In the rows, zero is written as 128.
Each path below is one point turned by a fixed rotation once a step. After each direction that follows a path, write how fast that rotation turns it, in degrees per step (0 if it stays still).
Each turn is a multiple of 5 degrees from 10 to 175, or 0.
Each row of a path follows its step; steps can be skipped.

step 0: [131 127 139 129 129 128 123 131 135 131 130 128 130 133 130 127 147 129
 133 125 129 132 122 129 132 126 127 126 142 125]
step 1: [122 134 126 136 140 122 135 128 132 128 129 131 125 135 123 132 122 133
 135 130 136 118 127 134 119 129 129 131 126 124]
step 2: [129 135 124 121 117 132 124 126 123 123 133 133 123 127 118 125 134 120
 133 123 134 120 121 125 134 126 133 129 120 131]
step 3: [127 129 132 128 132 136 126 136 121 128 122 119 131 127 126 126 132 134
 135 120 124 131 136 129 125 135 142 123 135 127]
step 4: [132 130 120 124 135 122 134 128 133 128 125 125 130 118 134 132 129 130
 126 139 135 125 130 131 131 127 135 123 113 123]
step 5: [135 125 125 127 122 125 123 127 131 127 135 125 120 127 134 121 138 130
 140 128 115 133 118 131 131 126 127 130 128 134]
step 6: [138 126 124 133 133 128 138 123 127 131 125 125 125 129 124 138 126 137
 127 121 132 126 126 133 118 127 129 126 141 125]
step 7: [130 123 122 127 123 126 120 122 134 130 128 141 124 124 121 126 135 128
 131 130 141 121 135 126 128 132 121 125 121 127]
step 8: [118 123 127 128 129 126 119 127 130 118 117 126 123 133 128 128 129 126
 134 123 121 125 124 122 130 129 139 127 139 130]
step 9: [128 131 117 134 129 135 140 136 130 120 120 120 129 126 134 131 127 126
 126 123 138 128 132 126 122 126 127 130 119 127]
step 10: [123 125 122 129 121 118 120 125 120 129 131 126 128 122 129 119 134 130
 127 123 128 138 125 136 133 131 126 123 118 134]
[130 130 128 129 124 133 132 127 126 126 130 128 127 129 130 129 126 127
 130 126 127 129 126 125 127 126 128 125 129 131] | 110
[126 132 130 126 125 127 126 125 130 129 129 129 123 126 130 129 128 129
 127 127 130 129 128 128 130 129 127 127 123 129] | 135

step 0: [130 127 130 120 129 130 126 135 127 126 123 127 130 142 130 123 127 133
 138 120 137 119 119 127 135 127 134 123 127 120]
step 1: [131 134 128 138 129 129 120 128 131 131 134 119 131 127 131 132 126 145
 131 127 121 125 128 128 129 120 124 136 133 135]
step 2: [128 127 125 122 123 124 129 125 132 122 138 118 132 127 122 113 137 119
 127 131 133 131 136 131 126 123 127 133 130 131]
step 3: [129 123 121 126 119 126 128 132 131 132 117 138 125 131 120 124 122 128
 131 132 126 132 120 126 122 122 128 138 118 126]
step 4: [128 132 124 136 121 131 138 126 122 136 133 125 124 127 134 137 125 120
 132 135 116 127 128 136 129 134 122 125 127 133]
step 5: [136 130 131 130 133 128 128 121 123 117 127 135 131 122 131 117 125 119
 128 128 134 133 121 130 125 132 128 113 131 125]
step 6: [123 125 130 130 125 122 130 133 121 135 113 129 129 133 134 130 123 141
 129 122 140 121 128 129 127 127 130 122 133 132]
step 7: [119 129 134 135 131 132 124 129 131 134 141 124 126 123 133 126 133 139
 119 137 123 130 131 130 128 122 130 123 134 127]
step 8: [122 127 116 115 139 125 127 129 126 122 127 129 129 124 129 120 131 120
 121 126 134 132 133 130 131 119 131 136 127 126]
step 9: [136 117 126 124 122 133 129 130 125 139 125 137 117 131 120 136 130 133
 126 122 122 129 127 129 132 126 127 137 129 125]
step 10: [128 130 130 128 132 144 134 120 129 125 132 119 123 124 133 129 127 121
 139 135 122 124 128 128 132 137 129 131 131 124]
[130 131 128 125 128 124 128 129 129 126 123 127 126 128 129 126 131 126
 127 128 129 129 124 126 130 127 131 128 128 126] | 130
[128 128 125 127 129 131 131 130 127 128 129 133 128 130 127 131 130 123
 127 128 125 128 126 130 129 127 126 128 127 126] | 70

step 0: [131 119 118 129 132 122 131 126 139 130 129 130 130 124 124 130 127 136
 132 133 115 133 136 129 118 126 132 126 128 126]
step 1: [131 130 119 125 124 119 129 127 131 127 141 129 128 128 124 134 121 122
 119 128 134 135 126 140 126 124 129 131 128 126]
step 2: [136 120 124 120 131 120 120 127 125 120 127 129 128 138 127 120 132 132
 132 131 129 131 129 133 127 131 126 129 126 114]
step 3: [127 131 126 134 134 118 125 131 130 133 127 119 135 128 132 129 123 139
 134 120 127 133 132 142 126 123 131 128 125 128]
step 4: [126 132 131 131 128 122 133 132 130 121 126 136 125 124 129 126 123 124
 131 124 144 133 129 134 120 128 125 133 132 116]
step 5: [137 122 136 122 138 120 127 130 130 127 115 125 137 130 123 130 134 132
 122 126 130 129 130 126 120 123 127 132 130 126]
step 6: [125 130 128 135 129 122 128 136 129 124 122 125 124 123 132 122 131 128
 119 131 132 127 131 143 129 120 121 132 129 139]
step 7: [129 132 134 129 124 125 119 124 125 131 113 130 118 128 123 126 128 127
 130 136 132 137 126 130 120 134 121 130 129 124]
step 8: [125 129 140 128 133 127 122 140 135 126 126 122 124 128 118 135 137 129
 131 125 122 131 124 132 124 126 134 127 127 135]
step 9: [119 127 130 132 131 131 127 130 140 132 128 136 120 125 134 129 136 129
 119 135 130 131 128 137 130 135 127 131 138 126]
step 10: [133 126 133 131 128 124 116 123 131 129 125 123 125 134 121 130 121 128
 123 133 128 125 119 125 126 133 135 134 142 131]
[126 127 125 127 125 130 129 130 131 132 125 126 128 130 124 126 127 126
 128 125 130 126 129 127 131 129 128 126 127 127] | 0
[130 126 124 131 131 130 127 129 125 130 126 127 127 129 128 128 130 126
 129 129 128 127 124 126 124 127 128 129 129 124] | 140
[128 127 124 127 131 125 128 130 127 127 131 127 129 130 130 127 124 128
 128 127 128 131 129 127 130 133 131 130 128 127] | 35
[126 129 129 129 128 128 131 131 129 129 128 130 127 124 126 131 127 128
 132 127 127 131 129 125 124 128 130 127 126 126] | 90

step 0: [128 125 131 134 135 129 125 134 124 132 125 133 134 137 127 123 122 143
 132 138 131 130 128 130 126 119 130 134 120 122]
step 1: [136 134 137 126 122 128 116 134 130 131 131 138 125 130 130 133 118 127
 130 126 125 121 121 135 136 131 131 137 132 124]
step 2: [126 123 128 136 136 126 126 129 128 130 123 131 125 131 133 124 116 130
 124 132 134 128 133 121 130 124 145 136 133 134]
step 3: [129 136 133 124 135 127 125 132 126 126 134 134 136 136 129 128 118 129
 141 126 132 117 129 132 120 119 125 133 129 127]
step 4: [127 122 128 133 128 122 124 133 125 126 126 128 130 133 123 134 119 136
 128 139 116 126 124 135 131 131 139 137 133 123]
step 5: [129 125 137 122 129 129 120 125 124 131 133 135 135 122 131 127 119 130
 134 124 141 133 126 127 129 129 135 137 138 130]
step 6: [130 129 129 127 129 125 138 129 136 123 124 131 128 136 134 121 118 133
 132 135 123 122 127 128 117 130 132 141 134 133]
step 7: [123 135 134 129 137 127 122 126 128 132 141 123 130 127 119 133 123 137
 133 128 127 126 132 134 123 131 137 134 134 121]
step 8: [139 119 132 123 124 125 135 137 124 130 123 129 139 118 127 131 119 133
 129 131 126 126 131 128 125 131 133 137 134 130]
step 9: [130 131 132 134 119 123 130 114 131 133 139 129 134 135 131 124 122 138
 131 125 132 130 124 125 122 128 133 138 131 128]
step 10: [132 131 142 127 135 138 131 136 134 133 129 127 130 126 123 121 123 137
 125 138 125 128 132 135 122 131 128 136 127 128]
[131 127 126 128 125 126 128 128 126 129 128 132 126 123 126 128 129 126
 127 127 129 129 129 126 130 127 131 128 132 130] | 110
[131 131 130 127 127 127 128 130 130 126 128 129 131 125 131 128 127 123
 129 132 124 127 128 127 128 129 127 128 127 129] | 155

step 0: [134 134 125 125 130 134 132 130 122 131 129 120 131 130 124 121 134 120
 122 125 134 135 135 129 130 128 138 129 140 139]
step 1: [127 117 131 138 124 133 118 138 126 120 126 130 117 131 124 130 125 126
 128 127 133 134 135 131 126 131 136 122 134 127]
step 2: [123 134 120 143 128 136 125 127 127 129 127 122 126 116 124 136 129 127
 127 124 128 137 125 119 132 123 123 123 127 125]
step 3: [122 120 128 135 132 134 123 128 129 127 129 134 137 127 136 122 135 126
 141 129 125 129 130 127 122 121 119 123 123 121]
step 4: [126 128 125 121 134 132 137 122 125 125 126 124 131 126 129 125 133 135
 129 129 137 136 122 127 117 123 124 138 116 134]
step 5: [124 132 128 120 132 138 131 132 136 123 130 128 127 144 131 121 134 129
 132 124 131 126 135 130 136 129 136 133 122 133]
step 6: [131 130 132 122 124 127 120 138 129 123 132 128 115 124 124 136 129 137
 127 127 137 121 126 123 130 119 136 129 127 134]
step 7: [132 133 132 131 124 138 126 125 128 137 134 130 127 121 124 127 140 130
 131 130 117 124 130 118 135 128 136 122 136 129]
step 8: [131 114 132 127 122 136 127 128 121 127 126 128 127 125 130 137 123 136
 136 140 118 129 125 128 120 128 126 127 129 123]
step 9: [131 132 128 130 131 136 138 123 126 122 129 112 136 129 131 130 122 129
 130 127 118 130 126 121 133 132 118 135 125 130]
step 10: [131 122 136 122 135 126 126 139 129 122 124 126 137 140 132 129 123 128
 137 120 132 120 127 130 129 127 119 129 132 129]
[131 128 128 129 130 128 129 129 130 128 126 129 132 131 130 129 129 127
 126 128 129 126 128 129 126 127 126 135 126 132] | 65
[130 126 128 130 128 129 128 126 132 127 130 130 128 132 129 123 129 129
 128 125 124 127 131 129 129 128 129 126 129 126] | 160
[125 127 128 124 129 126 127 126 128 127 126 125 128 127 126 128 129 130
 128 124 130 125 133 130 128 129 130 130 130 130] | 65
